(in the rows, 128 means zero)
Rotation paths and how fast each direction turns (deg/step)
Each turn is a multiple of 5 degrees from 10 to 175, or 0.
Each row of a path follows its step; steps can be skipped.

step 0: [131 139 132 116 127 126 130 131 114 122 127 131 136 137 130 129 133 131
 126 117 129 125 121 129 120 129 129 137 115 121 125 120 134 128]
step 1: [125 129 115 131 129 123 135 128 121 137 124 126 133 137 136 143 129 125
 124 133 132 128 123 124 129 121 137 135 122 142 124 130 127 124]
step 2: [131 126 118 121 123 128 129 138 136 131 132 134 131 122 126 124 126 133
 127 133 137 129 125 140 112 123 132 136 129 138 130 131 138 121]
step 3: [129 137 123 130 121 135 136 137 116 128 134 120 139 130 125 116 130 129
 133 116 125 129 117 129 124 127 136 122 130 130 131 133 131 134]
step 4: [124 138 129 119 124 119 130 135 122 128 128 123 127 139 129 134 130 130
 127 125 127 117 124 128 121 125 120 122 117 136 109 131 130 126]
step 5: [119 130 122 128 140 132 126 131 124 126 131 138 135 137 143 134 129 123
 129 131 139 120 123 134 117 120 133 135 125 130 132 130 128 130]
step 6: [132 127 108 132 125 118 133 134 129 137 139 126 120 130 133 123 131 124
 132 130 124 136 123 137 121 124 135 127 127 126 128 138 132 125]
step 7: [138 142 133 126 126 129 137 131 124 128 134 133 139 130 123 119 136 131
 131 115 122 127 134 135 117 126 124 133 124 131 127 135 132 122]
step 8: [129 125 122 134 126 132 127 128 118 129 136 125 143 139 134 134 136 129
 131 126 129 125 125 119 126 121 124 123 113 139 121 128 126 134]
step 9: [116 120 122 122 125 126 129 135 129 127 130 142 119 136 132 130 130 130
 134 130 129 129 131 138 121 114 131 133 124 138 122 125 138 128]
[128 126 124 129 131 125 131 127 127 125 128 131 124 130 129 133 124 128
 129 125 131 128 127 128 129 129 124 130 130 131 129 126 128 131] => 90

step 0: [129 128 129 133 135 131 125 130 132 128 128 128 131 120 130 128 124 128
 125 137 125 130 143 119 142 133 129 134 140 121 130 115 136 117]
step 1: [121 127 132 129 129 135 120 127 124 121 133 132 115 129 140 125 132 123
 134 122 124 130 119 137 131 134 134 121 138 129 114 135 134 128]
step 2: [128 136 137 126 121 127 132 126 125 128 136 131 137 120 137 138 137 125
 121 130 129 123 142 124 130 131 129 122 119 129 132 122 143 126]
step 3: [128 128 127 135 133 123 127 123 118 127 126 132 113 131 123 133 123 127
 124 125 137 135 126 135 147 134 127 131 130 116 121 126 132 123]
step 4: [124 127 137 125 127 146 123 120 131 132 126 129 132 129 129 133 126 114
 130 125 125 117 125 121 127 133 135 116 129 127 125 118 136 124]
step 5: [119 130 130 134 132 123 142 138 129 119 127 128 117 123 131 133 125 133
 117 127 137 131 135 128 125 135 135 127 132 130 121 131 141 122]
step 6: [129 127 135 134 118 131 126 130 126 138 132 134 127 123 131 122 122 119
 133 129 124 117 130 132 141 135 124 131 134 115 128 124 139 138]
step 7: [129 121 133 125 137 132 129 137 119 124 131 139 115 125 137 132 134 123
 133 131 137 130 125 123 127 129 131 120 119 135 121 118 131 119]
step 8: [128 142 133 135 135 130 118 129 125 120 125 126 135 124 125 124 119 124
 123 129 124 130 141 124 139 143 133 130 129 128 129 126 140 131]
step 9: [123 122 140 124 123 127 122 132 126 129 126 127 114 131 129 131 139 128
 133 121 130 132 123 139 129 129 135 116 130 114 122 127 137 130]
[131 124 125 128 127 126 128 128 131 126 125 128 128 125 127 126 127 129
 125 127 127 128 133 133 131 127 130 128 126 124 130 127 129 129] => 125
[124 130 130 129 125 127 130 130 130 128 130 126 129 128 131 128 131 130
 127 127 126 128 130 132 125 127 129 127 131 127 128 134 132 131] => 95
[129 124 127 130 127 127 131 130 127 127 125 127 128 128 129 133 134 126
 129 126 127 128 128 125 128 127 131 129 128 133 132 125 129 128] => 140

step 0: [132 127 117 122 126 130 131 125 121 132 145 123 119 134 119 138 130 133
 115 135 125 118 117 127 139 131 125 132 125 120 136 133 126 121]
step 1: [124 123 113 110 126 133 131 136 132 126 120 124 133 132 125 121 139 143
 125 133 127 125 123 127 126 128 138 136 126 129 121 128 136 117]
step 2: [137 132 121 123 112 131 132 123 119 120 127 124 129 126 120 118 130 127
 118 120 129 132 124 129 131 122 121 134 136 128 143 128 125 111]
step 3: [129 124 119 118 135 133 117 128 138 127 138 125 123 125 127 126 125 144
 122 133 132 118 125 134 130 130 124 134 136 111 137 130 127 119]
step 4: [143 125 110 127 116 129 128 131 128 128 118 133 119 133 122 135 139 136
 127 136 124 119 125 132 128 128 131 131 126 133 125 129 133 112]
step 5: [135 133 123 115 122 125 136 131 130 116 131 125 128 127 128 111 133 129
 121 128 134 125 127 136 116 122 140 124 129 119 141 125 127 119]
step 6: [130 130 121 123 128 137 124 141 123 128 135 136 118 115 120 135 126 128
 122 134 137 123 121 131 128 123 117 128 139 121 132 126 128 112]
step 7: [137 130 112 116 127 118 124 133 142 131 124 129 120 132 121 127 132 133
 115 129 122 114 127 124 123 130 134 125 137 129 125 125 125 126]
step 8: [142 122 121 114 118 132 129 133 118 116 126 120 128 121 126 128 139 124
 126 132 136 120 116 131 129 118 131 119 123 129 135 127 124 128]
step 9: [128 120 117 122 134 139 118 144 129 128 136 134 127 123 124 113 127 128
 122 124 133 125 128 124 121 132 130 126 139 133 137 123 124 116]
[131 127 124 128 131 129 127 127 128 126 125 128 126 131 128 129 128 127
 128 131 126 127 128 125 129 128 131 127 121 125 127 131 124 129] => 100
[125 123 125 127 133 133 128 130 128 130 130 130 125 127 131 129 130 127
 130 131 127 129 127 129 127 130 126 129 131 128 126 130 131 127] => 130
[129 126 128 130 123 132 128 129 128 127 127 125 128 128 131 123 128 124
 126 127 131 132 129 126 126 123 129 128 128 125 126 129 129 129] => 110

step 0: [127 130 134 133 133 127 141 136 138 133 122 131 134 122 139 122 127 131
 130 130 131 132 119 130 123 130 130 139 131 123 127 129 116 132]
step 1: [122 129 122 124 132 138 128 125 116 128 115 126 142 135 115 131 125 121
 124 129 131 131 123 122 126 126 133 130 120 131 131 127 124 128]
step 2: [128 139 125 124 122 119 132 132 131 133 122 123 124 132 133 134 115 139
 131 130 135 132 130 129 121 133 119 135 127 127 128 128 125 115]
step 3: [120 128 141 140 131 132 139 121 134 136 121 124 130 122 121 132 126 118
 134 134 127 125 129 130 123 122 134 126 120 129 128 127 126 129]
step 4: [136 133 115 120 128 130 136 131 128 127 121 116 126 127 132 131 130 128
 120 122 137 128 117 128 122 118 126 128 121 126 134 133 128 131]
step 5: [122 128 131 132 122 124 131 134 138 125 122 129 135 136 122 136 120 135
 122 139 131 127 131 133 123 133 139 135 123 130 118 127 137 128]
step 6: [126 137 122 124 122 128 138 122 135 130 128 122 124 125 116 134 139 120
 127 130 124 131 129 123 123 126 124 117 125 123 129 128 122 116]
step 7: [125 128 127 128 122 126 136 127 137 131 132 122 120 132 138 122 123 128
 123 134 137 133 120 134 123 119 136 131 132 139 120 126 123 138]
step 8: [123 135 120 127 129 120 135 130 121 124 131 122 147 130 117 130 136 123
 126 130 122 127 129 133 128 120 133 131 124 126 120 131 134 128]
step 9: [127 133 122 130 125 127 139 134 133 123 131 134 123 127 132 127 133 135
 122 133 131 140 121 126 122 138 131 133 130 126 126 130 114 116]
[129 127 131 132 127 126 132 130 129 126 131 128 129 125 130 130 127 127
 127 129 125 126 132 126 126 131 129 125 128 126 130 128 124 124] => 115
[123 132 131 128 132 130 131 130 132 127 128 133 127 125 126 129 132 128
 129 130 127 130 128 128 130 128 123 128 127 127 129 130 129 129] => 125

step 0: [127 130 137 131 122 127 114 135 129 124 130 125 142 136 133 124 137 133
 134 127 127 124 119 123 133 123 134 115 135 142 129 125 127 137]
step 1: [121 128 122 118 116 140 121 132 128 117 121 125 136 127 127 122 125 133
 120 135 140 126 125 128 127 133 127 118 129 125 118 123 122 140]
step 2: [129 123 129 129 136 130 115 139 123 115 111 124 139 128 129 134 130 131
 132 119 121 124 127 134 121 123 127 116 129 123 126 126 124 128]
step 3: [119 127 128 119 120 146 131 133 120 121 122 134 135 126 131 127 124 119
 128 122 120 125 114 132 128 130 133 127 125 131 140 130 119 135]
step 4: [129 124 125 122 124 134 131 145 124 109 136 138 133 136 129 131 127 128
 136 128 128 127 137 122 115 132 130 121 124 124 130 135 127 123]
step 5: [126 123 131 127 136 125 122 129 117 112 129 126 136 130 126 131 130 120
 138 136 129 127 113 121 131 132 127 130 133 141 130 139 118 132]
step 6: [119 122 131 121 122 137 125 133 139 114 127 133 129 138 123 137 134 138
 131 137 122 129 129 127 133 142 132 129 128 136 121 123 122 134]
step 7: [121 139 133 124 128 119 121 147 124 122 118 126 138 139 135 125 131 137
 131 135 127 124 119 126 129 124 122 126 125 134 124 127 128 129]
step 8: [116 132 140 124 130 137 117 134 127 114 119 132 120 117 130 127 119 133
 119 131 133 130 123 128 130 133 130 118 122 129 128 127 121 137]
step 9: [134 134 132 124 124 137 118 139 126 119 116 143 133 132 126 142 122 131
 141 119 131 124 128 129 130 123 121 126 128 125 132 122 130 128]
[126 128 126 125 128 126 128 124 126 131 124 131 129 128 129 123 125 124
 128 130 128 128 126 126 132 130 130 128 128 128 129 130 123 129] => 155
[129 128 128 129 135 125 126 130 127 126 127 126 130 131 131 123 127 128
 132 127 128 126 130 131 127 128 128 131 128 126 127 129 130 127] => 140
[128 129 127 127 128 129 129 128 131 126 129 131 128 122 125 128 125 124
 132 127 127 124 128 127 126 125 129 130 125 127 131 131 130 126] => 60

step 0: [122 137 125 118 132 123 124 125 129 138 142 123 129 126 133 122 118 138
 140 125 134 117 121 124 123 138 119 128 122 124 136 125 116 127]
step 1: [116 135 123 130 127 126 133 127 119 125 115 136 118 124 126 126 110 127
 127 118 124 121 125 134 142 124 121 124 127 122 127 131 123 120]
step 2: [117 134 132 115 129 131 123 116 132 139 120 138 139 124 129 121 132 138
 120 134 127 115 132 129 126 127 132 121 130 123 129 123 116 133]
step 3: [125 135 117 119 132 136 120 124 137 123 133 135 111 122 119 123 121 134
 130 126 136 125 125 122 135 136 125 126 132 119 137 122 132 117]
step 4: [123 137 132 121 136 134 141 130 115 130 125 132 130 130 125 123 119 136
 128 134 118 129 129 137 132 131 143 131 126 112 134 126 121 122]
step 5: [115 128 126 112 129 131 127 123 139 128 127 127 121 134 127 138 135 125
 122 130 133 123 127 130 122 127 127 115 116 117 129 130 117 116]
step 6: [123 139 130 125 124 128 131 128 122 138 141 131 126 124 130 126 118 132
 119 109 139 129 124 125 123 137 131 131 128 112 136 123 127 125]
step 7: [125 133 126 118 135 127 126 129 115 123 113 142 127 126 125 133 127 124
 130 125 134 128 116 123 136 119 133 129 121 118 128 133 112 125]
step 8: [128 144 127 116 125 125 130 104 134 127 123 132 134 128 127 136 124 127
 125 126 134 127 135 131 117 131 130 125 130 124 133 115 123 127]
step 9: [125 135 122 115 135 139 123 134 131 129 129 127 128 111 123 119 125 119
 132 117 139 134 125 135 134 122 133 129 131 118 136 128 132 122]
[128 126 132 127 130 128 129 131 123 126 124 128 126 128 127 132 123 129
 129 128 125 129 127 128 130 128 126 133 130 130 130 128 125 127] => 120
[130 127 126 125 129 126 126 125 132 125 131 130 127 128 127 133 130 130
 131 129 125 125 125 128 126 130 124 130 125 129 128 130 125 129] => 145
[130 130 126 131 128 130 132 130 127 126 131 129 126 123 127 126 129 127
 128 123 125 129 123 133 130 130 128 129 129 127 127 128 128 128] => 130

step 0: [119 123 138 128 109 137 130 141 126 125 121 123 134 128 129 137 116 129
 133 132 131 137 124 136 125 125 120 125 140 132 116 128 129 127]
step 1: [130 125 127 125 126 142 139 123 132 134 125 128 128 131 126 130 145 124
 123 129 135 141 144 125 124 117 132 137 123 138 127 124 118 123]
step 2: [137 130 125 117 107 127 129 121 122 134 119 133 128 125 120 126 130 137
 130 142 118 127 119 132 129 128 125 136 122 123 129 138 125 137]
step 3: [114 130 131 119 125 141 132 131 128 133 141 140 123 120 127 112 127 124
 134 125 133 133 124 119 124 127 128 134 130 133 128 121 136 141]
step 4: [141 126 126 127 124 125 138 137 112 132 127 123 117 139 118 125 124 128
 134 118 123 122 144 129 127 118 122 128 133 131 123 132 134 137]
step 5: [135 123 125 140 113 142 130 129 129 137 125 128 123 124 141 133 124 141
 129 115 132 132 119 118 132 133 123 131 131 130 119 122 120 129]
step 6: [124 119 120 122 132 132 141 125 127 128 120 126 114 130 124 132 131 128
 130 124 132 147 129 132 118 139 131 134 125 132 138 142 135 125]
step 7: [134 121 139 124 117 130 118 133 120 128 126 129 132 118 124 123 127 143
 126 140 126 130 141 121 118 138 119 139 135 125 133 126 130 126]
step 8: [117 123 129 124 128 124 137 136 127 127 124 141 123 130 121 138 128 125
 130 129 129 144 124 128 120 118 123 134 129 122 121 109 124 139]
step 9: [136 119 115 125 125 135 131 133 123 131 130 138 138 136 134 129 133 130
 139 132 127 127 140 121 130 116 131 139 130 124 120 145 125 127]
[132 126 127 126 130 130 130 128 129 129 130 126 131 134 125 128 126 132
 129 131 126 123 130 130 129 131 127 129 128 127 130 129 126 128] => 145
[132 128 130 130 130 127 129 126 124 128 123 129 131 126 128 128 131 128
 127 127 128 124 131 127 127 126 126 131 129 132 132 127 130 128] => 130

step 0: [123 133 122 141 117 130 124 121 123 135 125 133 126 122 125 122 118 129
 136 118 147 112 126 121 128 130 131 127 123 124 121 128 124 119]
step 1: [124 130 143 133 125 119 134 125 121 121 125 132 114 125 125 113 128 122
 130 126 126 135 123 123 128 126 113 137 110 133 124 128 124 127]
step 2: [123 118 128 121 119 127 132 115 125 125 133 135 111 126 117 130 130 125
 126 127 128 129 119 120 115 127 133 134 145 120 119 124 121 128]
step 3: [135 131 131 129 119 129 130 133 134 130 129 137 117 125 124 124 120 117
 133 115 125 115 133 119 127 120 125 125 136 142 145 124 124 121]
step 4: [125 125 131 137 125 125 134 132 130 127 132 122 110 130 137 118 130 128
 122 127 124 131 112 124 118 125 141 118 121 135 128 128 141 120]
step 5: [116 135 118 138 127 129 117 119 134 126 134 124 119 124 134 136 130 111
 130 119 123 122 128 125 128 118 132 136 128 123 117 117 127 125]
step 6: [126 140 141 130 129 131 141 132 130 134 125 127 119 131 137 135 123 130
 131 125 140 131 125 120 125 112 128 141 126 139 129 119 124 137]
step 7: [127 124 133 139 125 132 123 113 126 132 121 124 122 127 123 130 122 128
 123 109 143 139 121 122 126 141 134 127 132 134 124 122 135 126]
step 8: [123 136 138 140 112 125 129 131 132 128 127 131 117 125 117 136 125 119
 114 123 119 124 134 121 137 128 115 124 124 131 121 129 130 137]
step 9: [122 133 130 131 121 131 136 137 122 132 127 138 119 133 133 134 124 135
 123 132 129 132 111 113 128 129 128 123 136 122 120 122 117 114]
[125 123 127 127 129 129 124 125 126 128 130 128 129 134 130 128 127 131
 129 127 127 129 128 123 126 129 130 128 131 128 124 131 130 127] => 145
[131 130 127 124 125 128 129 127 127 132 128 129 127 131 133 129 128 129
 126 128 131 127 131 126 128 125 129 128 131 126 130 126 122 128] => 110
[127 127 127 130 131 125 132 128 131 125 130 129 129 131 126 131 125 130
 130 129 130 127 131 126 128 125 125 125 125 132 128 127 125 125] => 135
